In the rows, 128 means zero.
The rows of A fall into 3 groups, which share some directions, and each row is roughly a mix of its group's hidden directions.
A:
[[ 88 100 140 114 146 109 156 100 131 120]
 [156 122  96 134 164 105 135 134 156 107]
 [167 164 114 132 144 103 113 114 148 109]
 [106 151 155 119 123 108 124  76 120 126]
 [124 129 158 125  70 137 111 120 113 120]
 [149 103 119 114 149  85 125 106 155 113]
 [136 124 147 136 151  91 161 132 132 168]
 [117 100 161 123 165  92 126 127 117 114]
 [143 111 102 107 123 121 165 120 172 130]
 [122 135 109 148 105 165  97 159 109 126]
 [168 126 136 113 152 107 170 111 141 130]
 [127 155 128 122 112 121 132 122 174  86]
 [148  98 112 131 175 131 133 157 122 147]
 [105 144 116 103 141 150 170 143 157 135]
 [159 106 112 104 160  90 113 122 130 128]
 [111 163 118 150 110 157  99 143 119 103]
 [153 118 105  81 137 123 147 142 157 118]
 [124  92 126  88 102 138 119 114 123  95]
 [168 123 132 155 164 101 115 111 124 140]
 [135 110 140 102 140  94 156  92 147 138]
 [164 116 132 146 157 134 125 134 112 174]
 [147 147 111  89 145 124 135 172 143 133]
 [130 119 165 139 110 136 175 105 123 147]
 [154 152  86 142 114 119 125 134 164 142]
 [140 152 107 130 137 106  97 108 147  88]
 [144 185 136 136 118 118 112 100 135 117]
 [130  79 114 127 136 161 113 126 119  98]
 [138 136 118 167 171 111 122 106 126 103]
 [165 138 103 139 161 126 146 141 156 150]
 [107 161 106 158 135 143  92 152 129 123]
 [130  99 145 117 136  96 170 102 139 118]
 [ 86 122 127 143 105 168 115 153 121 118]
 [155 110 148 125 106 147 142 153 140 170]
 [167 122 125 152 147  87 116 107 145 129]
 [133 130 122 181 108 115  99 109 126 107]
 [115 111 157 137 129 105 156 137 122 175]
 [101  98 143 117 102 165 144 155 119 132]
 [133 137 105 151  93 129  93 129 117  92]
 [127 172 120 122 120 126  87 102 118 106]
 [100 119 141 122 112 162 161 166 132 133]
 [135 159 154 140 125 105 139  83 150 140]
 [120 147 122 103  84 161 133 147 130 105]
 [114 104 170  95  94 124 136 130 138 132]
 [156 102 129  75 130 133 150 142 131 125]
 [ 91 145 121 129  87 166 120 131 129 115]
 [127 112 134 103 119  73 113 100 124 133]
 [120 136 154 117 142 139 173 123 157 159]
 [108  94 145 119 130 163 151 162 121 142]
 [149  90 159 141 152 116 120 128 107 157]
 [151 139 130 114 100 147 105 139  99  88]
 [125  82 109 129 103 124  84 119 124 129]
 [ 93 107 129 131 117 160 127 151 105  95]
 [ 96 141 136 141  98 169 116 150 106 128]
 [ 93 111 139 125 118 153 169 153 139 111]
 [166  99 114 142 165 103 122 146 130 133]
 [124 139 145 158 110 182 148 129 120 136]
 [123 141  99 143  97 138  90 121 147  98]
 [102  82 158 160 132 116 123 133 115 132]
 [125 108 140 163 101 128  94 123 100 104]
 [151  98 115 110 166 124 143 157 113 146]
 [150 101 131  78 119 109 138 107 130 112]
 [126 164 143 155 111 150 161 103 137 113]
 [156 149 129 124 149  88 116  95 145 112]
 [130 114 158 116 117  88 152 108 123 161]
 [ 87 123 136 126 105 160 139 168 127 131]
 [107 121 119 129 122 165 146 138 142  79]
 [126 141  85 139 106 144 149 103 161 131]
 [119 121 141 135 109 185 144 153 118 139]
 [115  97 131 129 106 168 134 169 118 128]
 [148 108 154 112 164 118 144 129 126 169]
 [136 128 128 101 189 121 149 128 125 135]
 [107 107 158 130 146 117 111 108  88 105]
 [123 169 101 119 111 145 101 124 138  94]
 [184 128 111 100 136 114 114 142 138 134]
 [121 137 118 156 135 161  99 163 114 155]
 [151 161 117 155 127 170 117 109 125 109]
 [117 117 134 159  73 142 108 132 123 117]
 [134 181 118 116 113 142 107 157 127 146]
 [111  92 156 161 112 154 139 144 127 144]
 [144  95 143 140  97 143 100 150  98 127]
 [122 161 104 151 147 106 104 113 143  97]
 [118 156 115  75 121 139 152 109 139 122]
 [142 165  89 121 124 153 102 144 124 110]
 [121 103 140 121 177 127 156 137 133 159]
 [100  90 137  99 119 126 165 114 141 137]
 [124 159 106 131 113 119 104 110 120  80]
 [136 184 112 139 133 114  96 136 131 141]
 [139 157 115 139 172 116 102 128 102 111]
 [144 141 130  84 142 125 155 134 148 164]
 [147 100 153 140 150  88 147 111 139 145]
 [154 102 103 134 173 119 117 151 115 137]
 [109  99 160 125 104 141 127 130  98 163]
 [106  98 169 119 115 109 153 106 138 140]
 [115  99 158 122  95 117 145  89 118 129]
 [100 142 118 122  82 167 129 118 123 141]
 [134 155 129  93 167 112 153 111 143 139]
 [140 151 109 148 131 178 100 143 119 124]
 [ 96 150 146 132 102 147 134 110 124  86]
 [134 121 124 115 173  89 140  95 128 124]
 [144 128 118 123 129 108 140 129 161 183]
 [144 143 153 121 126  88 157 112 130 163]
 [113 106 132 144 157 139 162 169 136 142]
 [159 110  94 126 166 126 117 158 117 131]
 [119  98  93 102 121 118  95  98 125 119]]

One row of each group comes first, with its name. Which group is each row after those in?
[100  99 138 135 118 167 133 156 108 107] : K
[105 136 117 149 115 161  95 147  94 125] : V
[133 164 110 117 105 161  91 138 122 115] : N

[126 120 147  97 108 137 181 127 141 112] : N
[141  97 106 105 156 138 147 166 121 139] : V
[140  91 116 164 144 150 122 163 117 126] : K
[152 168 103 124 148 122  92 120 115 112] : V
[139 102 111 130 178 128 143 152 133 154] : K
[121 121 137 153 129  90 126  76 129 116] : N
[123 128 154 132 115 155 162 155 121 168] : N
[167 135 116  84 142  97 133 120 140 118] : N
[145 174 116 134 140  89 114 107 140 125] : N
